Each path below is one point turned by a fixed rotation once a step. After each direction that follows a path, write how fast that rotation turns it, in degrees per step (0 if it stays still).
Each turn is a multiple of 5 degrees from 10 to 175, or 0.
Rotation 1:
[  0   2 -11 -11 -13   7  -4  10  -5  -6   1  -4 -18  -6  -4  12 -10]
[  4   0  -3 -20  -6   5  -8   4   5  -5  -1 -13  -8   0  -6  11 -18]
[  6  -6 -16 -13   5   4  -5  -3   4   0  -7 -16   3   2  -2   6 -19]
[  3  -6 -23  -3   5   2   4  -1  -7   6 -12  -9  -3   8  -4   6 -12]
[  7  -3 -12   2  -3   0   9   7 -12   7 -10  -6 -16  12  -9   5 -11]
[ 20  -1   0   6 -11   2   3   3  -5   0  -3 -12 -16   3 -10   1 -15]
[ 16  -2  -8   7  -8   9  -4   0   5 -10  -5 -14 -11  -8  -1  -3 -14]
[  1  -2 -15   2  -2  15  -4   5   6 -15 -13 -11 -11  -3   3  -1  -7]
[ -4  -7  -4  -8  -2  12  -4   9   2 -10 -18 -11 -11  12  -4   5  -3]
[  9 -16   4 -10  -2   5  -4   0  -6  -4 -14 -15  -3  14  -5   4  -4]
[ 17 -19  -8  -1  -2   2  -3  -7 -15  -4  -8 -12   0   2   1   0  -2]
[ 11 -10 -17   1  -8   8   3   0 -20  -7  -6  -2 -10  -6   1   0   1]
[  5   0  -7  -9 -16  13   0   6 -15 -10  -1  -2 -16  -4  -5   5  -3]
[  5  -3  -1 -16 -16  12  -8   4  -3 -11   3 -11  -5  -5  -7   7 -12]
[  0 -10 -14 -14  -4   8  -9  -1   2  -5  -2 -16   6  -6  -2   9 -14]
[ -4 -11 -24  -9   3   2  -3   3  -6   2 -10 -10  -1   2  -1  12  -8]
[  3  -6 -14 -10  -1  -4   2   6 -13   8  -8  -5 -13  10  -6  13 -10]
[ 19  -1  -5  -6  -6  -4   2   0 -10   6  -1  -9 -13   4  -8   5 -17]
[ 5  3 -1  1  0  2  7 -5 -9  2  1  4  2  3 -3 -5 -1] | 55
[ 2  1 11 -5 -4 -2 -1  2  0  1  2 -1 -3  5 -5  2 -2] | 90
[ 3  1  3  9  3  2  2  0  6 -1 -7 -3 -4  5  0 -5 -1] | 25
[-7 -5 -1  0  1  3  2  1  1  3 -2 -3  9  6 -5  1 -1] | 60
Rotation 2:
[ -1 -12  -2  -5  14  -4 -12  12 -18 -11  -3  -1  -3  -1   1 -12 -14]
[ -8  -3  -9   6  12   1  -3   9  -8  -9   7 -13  12  -9  -7 -18   3]
[-17  -2  -7   5  -6   9   7  -6  -4 -13  12  -2  -2   8  -2 -22  -4]
[ -5 -14 -15 -12  -8  -5  -2   6  -1  -5  15   7 -15   1   0 -15   1]
[ -5 -11   3  -6   2   2  -5  19  14 -17   7   1  -9  -8 -11  -7   7]
[  2  -8  11   6   4   3 -11   3   0 -26  15   1  -1   8  -5  -3  -9]
[ 13  -2 -13  10   6  -2 -11   7   0  -8  18   2   1  -2   6 -13 -11]
[ -8   7   0   7   7   5   2  15   8  -6   5   3  -4  -8  12 -22  -9]
[-10 -10  12  -9   9  -8   3   4 -11  -9   5   9  -5  -2  10 -19  -6]
[  5 -16  -7  -1  13  -7   5   1  -6 -13   2   5   1 -12 -10 -18   6]
[ -3  -4 -11  10   4  11   0   0  -1 -21  -7  -2  -9   3 -13 -16  -4]
[ -9  -7 -12  -2  -1   4 -20   7 -13  -7   7  -5 -13   3   0 -10 -11]
[-13 -11  -5  -5   3   5 -10  15   5   0  17  -7   6 -10  -6 -14   1]
[ -9  -9   6  -3  -4   4   9   6   8 -16  17   1   8  10  -4 -15  -5]
[  9  -7 -10  -3  -4 -13   4   9  -1 -18  17   8  -9   6   5 -10  -2]
[  2   4  -2   7   8  -1  -6  15  11 -18   7   3 -15 -13   2 -10   7]
[ -6  -6  16   7  12   7 -14  -2   0 -15   7   6  -8  -5   5 -11 -11]
[  8 -16  -7   2  14   0  -6   2  -6   0   8   6   7  -7   1 -19 -16]
[-4  4 -1 -2 -2 -3  6  3 -2  4  4 -2  7  2  6 -5 -1] | 65
[ 6 -3 -8 -2  2 -6 -3  2 -2  5  4  0  1 -6  0  1  3] | 130
[ 5 -3  2 -4  2 -4  5  6 -1 -5 -5 -1  5  4 -5  2 -1] | 80
Rotation 3:
[ -3   0  10  -3 -16  -2  -5  -2   7  -6 -22   9  16  -2  -6   5  12]
[-10  -9 -14   2   1   5   4  -1  -3 -16   3 -14   7  -8   3   9  18]
[ -5  -4  -8 -10  -1   1  -3  -7  10  12  -3  10  21   7  -9  -7  15]
[ -9   0 -16   7 -22 -10  -2   4   1  -5  -9  -6   7  -5   1  15   6]
[ -6  -6  -8  -7  -9  24   4   5  -4   0   8   3   8  -1 -11  -3  17]
[-15 -11  -4  -8  -9  -6  -2 -11   0   5 -20  -2   6  12 -10  11   2]
[  6  -2  -7   4 -13  17  -2   2   3 -10 -10  -1   7  -6   9   6  21]
[-17 -11   1  -9   5  -1   1  -6   1  -6   1  -1  19  -3 -18   1  13]
[ -1  -5 -23  -1  -9  -4  -3  -7   9   7  -9  -4   9   7  13   5  14]
[ -2   4  -2   2 -17   4   0  11   0  -6   1   9  21  -9 -15   6  10]
[-22 -14 -17  -6  -7   5   1  -6  -5   4   2 -10  -3   5  -6   6   9]
[  6   1  -2  -7 -16  12  -1   2   6   3 -20   9  14  11  -3   3  11]
[-13 -12   0   5  -8   1  -2  -4  -7 -16  -6  -9   6 -12  -6  16  13]
[ -9  -4 -12 -12   4  12  -1  -7  11   2  -2   0  10   7   1 -11  22]
[ -2  -1  -5   0 -12 -18  -2   1   1   0 -13   0  23   0  -3  14   5]
[ -9  -3 -19   5 -12  16   2   1   2  -4  11   0   2 -10  -3   2  18]
[-15  -3  -4 -16  -8   0  -2   4   0   8 -10  -1  14  14 -18   0   4]
[  1  -9 -11   3 -20   6   4  -5  -4  -3 -14   0   0  -2  11  17  12]
[-2  2 -5  0 -8  1  2  5 -3  6  4  2 -3  2 -4  1 -5] | 60
[ 4  2  0  9 -4  1 -7 -2  3  0 -3  2 -1 -6 -2  3  0] | 125
[-3 -5 -2  2  7  5 -1 -6 -1  1  7  0 -1 -2 -7 -1  0] | 130
